In the data rows, zero lies at 7.5, halfway between 7 and 8.
Some points:
tensor([ 5,  9,  9,  9, 11,  5,  6,  9,  8,  6,  8, 11,  8,  0,  7, 12,  6,  9,  5,  8,  7,  0,  8,
         7,  3,  8,  3,  8,  4, 11, 11,  4])
tensor([ 1, 13,  8,  7,  2,  7,  7,  7, 10, 11,  9,  9,  5, 11,  8,  8,  7,  6, 13, 10,  9, 10,  9,
         4,  6,  8,  4,  7,  6,  7,  7,  6])
tensor([ 6,  4,  5,  8, 13,  8,  6,  9,  7,  7, 12,  6,  2,  9,  5,  7,  7, 11,  8,  8,  7, 10,  8,
        12,  9, 10,  8,  8,  8,  7,  8,  5])
tensor([11,  7,  5,  8,  5,  8,  8,  7,  9,  6,  1, 10,  6,  6,  8,  0, 10,  7,  5,  8,  6,  4,  5,
         9,  3,  4,  9,  7,  9,  7,  6, 11])
tensor([ 8,  3, 11, 11,  1, 10,  9,  8,  5,  8,  7,  8,  5,  2,  8,  7,  8,  7,  7, 14,  8,  9,  8,
         8,  6,  8,  8,  8,  8,  7,  6,  9])
tensor([ 7,  5,  5, 12, 12,  4,  8,  9,  8,  8,  8,  6,  5,  7,  8,  7, 10,  5,  7,  7,  8,  3,  7,
         6,  8, 11,  9,  8, 15,  9,  0,  6])
tensor([15, 10, 10,  6, 10,  5, 12, 12,  4,  7,  5,  4,  5,  5,  8,  4, 11,  9,  7,  8,  8,  4,  7,
         9, 11,  9, 10,  5,  9,  7,  3,  7])
tensor([ 7,  3,  7, 12,  8,  9,  4,  7,  9,  9,  6,  6,  2, 13,  6,  9,  5,  5, 11,  6,  9, 12,  8,
         6,  7,  7,  2,  7,  7,  6,  9,  6])
tensor([ 5,  2,  7,  8, 10,  6,  6,  5,  9,  9,  7,  5,  8,  5,  9,  9,  8,  2,  6,  7, 11,  7,  9,
         7,  6,  6,  7,  5,  7,  7,  7, 11])
tensor([ 5,  7,  9,  4,  9, 10,  6, 10,  8, 10,  8,  8,  0,  9,  9,  7,  8,  9,  9,  7,  8,  9,  8,
         9,  6,  4,  5,  9,  8,  7,  9, 11])
tensor([ 9,  8,  7,  7,  5,  7,  8,  7,  7,  6,  6,  3, 15, 11, 10,  4,  9, 11,  9, 11, 10,  7,  9,
         6, 14,  9, 11,  7,  4,  7,  2,  7])
tensor([ 8, 15, 10, 13, 15,  6,  8, 12,  6,  6, 12,  8, 11,  6,  7,  9,  6, 10,  8,  8,  9, 15,  9,
         3, 15,  8,  9,  7, 10,  9,  6, 11])
tensor([ 7,  4, 10,  6,  6, 12,  9,  6,  4,  5,  9, 10, 10,  8,  7,  9,  8,  5,  4,  6,  8,  1,  9,
         7,  3,  7, 12,  9,  9,  4, 10,  9])
tensor([ 6,  3, 10,  9,  5,  7,  6,  5,  9,  6,  7, 11, 10, 10,  9, 11,  6, 11,  8,  6,  8,  5,  9,
         8,  7,  9,  6,  7,  6, 10,  9,  6])
tensor([ 4,  0,  7, 15,  3, 12,  8,  2, 13,  8,  5, 15,  9,  5,  7, 10,  7, 11, 15,  8,  9,  0,  8,
         5,  1,  6, 10,  9,  6,  5,  9, 11])
tensor([ 6,  8,  7,  4,  9,  2, 10,  9,  9,  7, 11,  5,  8, 14,  4,  8,  5,  6,  4,  7,  8, 14,  8,
         8,  9, 10,  9,  7,  7, 11,  5,  7])
tensor([ 5,  8,  6,  8, 12,  7, 10,  8,  8,  7, 10,  9,  6,  9,  8,  7, 10, 12,  7,  9,  8, 11,  8,
         8, 10,  4,  8,  9,  7,  9, 10,  7])
tensor([ 6,  4, 11,  0,  2,  7, 10,  4,  8,  6,  8,  8,  9,  7,  7,  8,  8,  4,  8,  8,  7,  9,  7,
         8,  8,  6,  6,  8,  4,  8,  7,  8])
tensor([10,  7,  8, 15,  6,  6,  8,  7,  7,  8,  4,  8,  6,  9,  9,  8,  3,  8,  8,  7,  9, 10,  1,
         8, 10,  6,  6,  4,  8,  7,  9,  5])
tensor([ 7,  4,  5,  2,  8, 11,  5,  8,  9, 11,  6,  7,  2, 14,  8, 12,  9,  9, 10,  7,  7,  9,  7,
         7,  6,  7,  7,  7,  9,  9, 12,  6])
tensor([ 6,  5,  6,  8,  4, 12,  7,  5,  9,  8,  6,  8,  3,  9,  8, 10,  7,  5,  8,  7,  9, 13, 10,
        10,  9,  9, 10,  5,  4, 10,  9,  8])
tensor([ 8,  5,  6, 10,  7,  7,  7,  3,  9,  7,  8,  8, 10, 15,  8, 10,  7, 10,  8,  9,  7,  7,  8,
         7,  9,  9, 10,  6, 14,  5, 10,  6])
tensor([13, 14, 12,  3, 11,  7,  8, 11,  7,  5,  8,  3, 15,  3,  4,  6,  7,  7,  1,  7,  5, 15,  3,
         9,  6,  4,  4,  7,  6,  8,  9,  7])
tensor([10,  6, 10,  8,  6,  7,  6,  8,  5,  7,  5, 11, 13,  5,  7,  6,  7, 10,  4,  7,  8,  7,  8,
         6,  7,  6, 10,  6,  7,  9,  1, 10])
tensor([10,  3,  2,  9, 13,  7, 11, 11,  6,  5,  4,  9,  9,  6,  8,  9, 11,  1, 10,  4,  9, 12,  4,
         9, 12, 10, 13,  8,  9,  3,  7,  8])
tensor([10, 14,  3,  7,  7,  7,  8,  5,  9,  5,  8,  4,  9,  8, 10,  6,  6,  6,  7, 10,  7,  6,  9,
         7,  7,  8,  4, 11,  7,  6,  7, 10])
tensor([ 8,  6,  7,  8,  9, 11,  8,  8, 11,  7,  8,  6,  5,  7,  9,  9,  6,  7,  5,  8, 10, 10,  8,
         5,  7,  8,  8, 10,  9,  8,  9,  8])
tensor([ 7, 12,  8,  0, 11,  9,  8, 10,  5, 10, 15,  5,  0, 10,  6,  5, 10,  7,  2,  6,  1, 11,  4,
         6, 11,  9,  6,  6, 10,  6,  9,  5])
tensor([ 5, 14, 14,  8,  0,  6,  4,  6,  5, 10,  7,  9, 11,  5,  8, 12,  9,  7,  9,  9,  5,  0,  9,
         6,  5,  8,  6,  8,  7,  9,  4, 11])
tensor([ 9, 10,  2,  7,  5,  5,  5,  7,  5,  9,  6, 11, 11,  5, 10,  7,  7, 10,  7,  9, 11,  5,  7,
         7,  4,  6,  8,  7,  6,  9,  7,  7])
tensor([ 9,  7,  6,  8,  6,  9,  5,  6,  8,  8,  8, 10,  7,  7,  8,  7,  8, 10,  9,  7,  7, 15,  8,
         7,  9,  8,  3,  9,  6,  7, 11, 11])
tensor([ 0,  4,  6,  2,  6,  7,  4,  7, 11,  7, 10,  7, 11, 12,  8,  7,  5,  6, 10,  7,  4,  3, 12,
        10,  6,  8,  6, 10,  8, 10, 10,  0])
tensor([13, 11, 11,  3,  8,  6, 11, 10,  4,  6,  4,  2,  6,  3,  6,  1, 11,  7,  4,  4,  5, 10,  4,
         9,  9,  4,  7,  6,  4,  4,  6,  6])
tensor([ 8,  7,  7,  8, 12,  7,  6,  6, 10,  9,  7,  7,  1,  4,  9,  7,  8,  7,  6,  8,  7, 11,  7,
         8,  7,  9,  7,  7, 10,  6, 10,  7])
tensor([12, 15,  5, 11,  8, 10, 12,  8,  4,  6, 12,  6, 10,  5,  2,  4,  7,  3,  8,  6,  5,  1,  8,
         8,  5,  5, 11,  9,  2,  4,  9,  7])
tensor([ 7,  7,  7,  6,  7,  9,  7, 10,  5,  8,  2,  7,  8,  7,  8, 10,  6,  9, 10,  6,  8,  0,  9,
         9,  7,  7,  8,  9,  9, 10,  7,  9])
Along one direction, these points spread out more than along any other. Take the direction at right angles to it along which they spread out most. Go by this last direction. Where along it does each point below lie, from 0 to 99? The average is 50, and the first point in the table lies past the average. One standard deviation of the points above along it is 16.
tensor([ 1, 13,  8,  7,  2,  7,  7,  7, 10, 11,  9,  9,  5, 11,  8,  8,  7,  6, 13, 10,  9, 10,  9,
         4,  6,  8,  4,  7,  6,  7,  7,  6]) 37
tensor([ 8,  6,  7,  8,  9, 11,  8,  8, 11,  7,  8,  6,  5,  7,  9,  9,  6,  7,  5,  8, 10, 10,  8,
         5,  7,  8,  8, 10,  9,  8,  9,  8]) 40
tensor([ 5,  8,  6,  8, 12,  7, 10,  8,  8,  7, 10,  9,  6,  9,  8,  7, 10, 12,  7,  9,  8, 11,  8,
         8, 10,  4,  8,  9,  7,  9, 10,  7]) 38
tensor([ 6,  8,  7,  4,  9,  2, 10,  9,  9,  7, 11,  5,  8, 14,  4,  8,  5,  6,  4,  7,  8, 14,  8,
         8,  9, 10,  9,  7,  7, 11,  5,  7]) 33
tensor([13, 14, 12,  3, 11,  7,  8, 11,  7,  5,  8,  3, 15,  3,  4,  6,  7,  7,  1,  7,  5, 15,  3,
         9,  6,  4,  4,  7,  6,  8,  9,  7]) 65
tensor([ 9,  7,  6,  8,  6,  9,  5,  6,  8,  8,  8, 10,  7,  7,  8,  7,  8, 10,  9,  7,  7, 15,  8,
         7,  9,  8,  3,  9,  6,  7, 11, 11]) 37
tensor([ 5,  2,  7,  8, 10,  6,  6,  5,  9,  9,  7,  5,  8,  5,  9,  9,  8,  2,  6,  7, 11,  7,  9,
         7,  6,  6,  7,  5,  7,  7,  7, 11]) 48
tensor([ 9, 10,  2,  7,  5,  5,  5,  7,  5,  9,  6, 11, 11,  5, 10,  7,  7, 10,  7,  9, 11,  5,  7,
         7,  4,  6,  8,  7,  6,  9,  7,  7]) 66
tensor([13, 11, 11,  3,  8,  6, 11, 10,  4,  6,  4,  2,  6,  3,  6,  1, 11,  7,  4,  4,  5, 10,  4,
         9,  9,  4,  7,  6,  4,  4,  6,  6]) 68
tensor([10,  7,  8, 15,  6,  6,  8,  7,  7,  8,  4,  8,  6,  9,  9,  8,  3,  8,  8,  7,  9, 10,  1,
         8, 10,  6,  6,  4,  8,  7,  9,  5]) 46
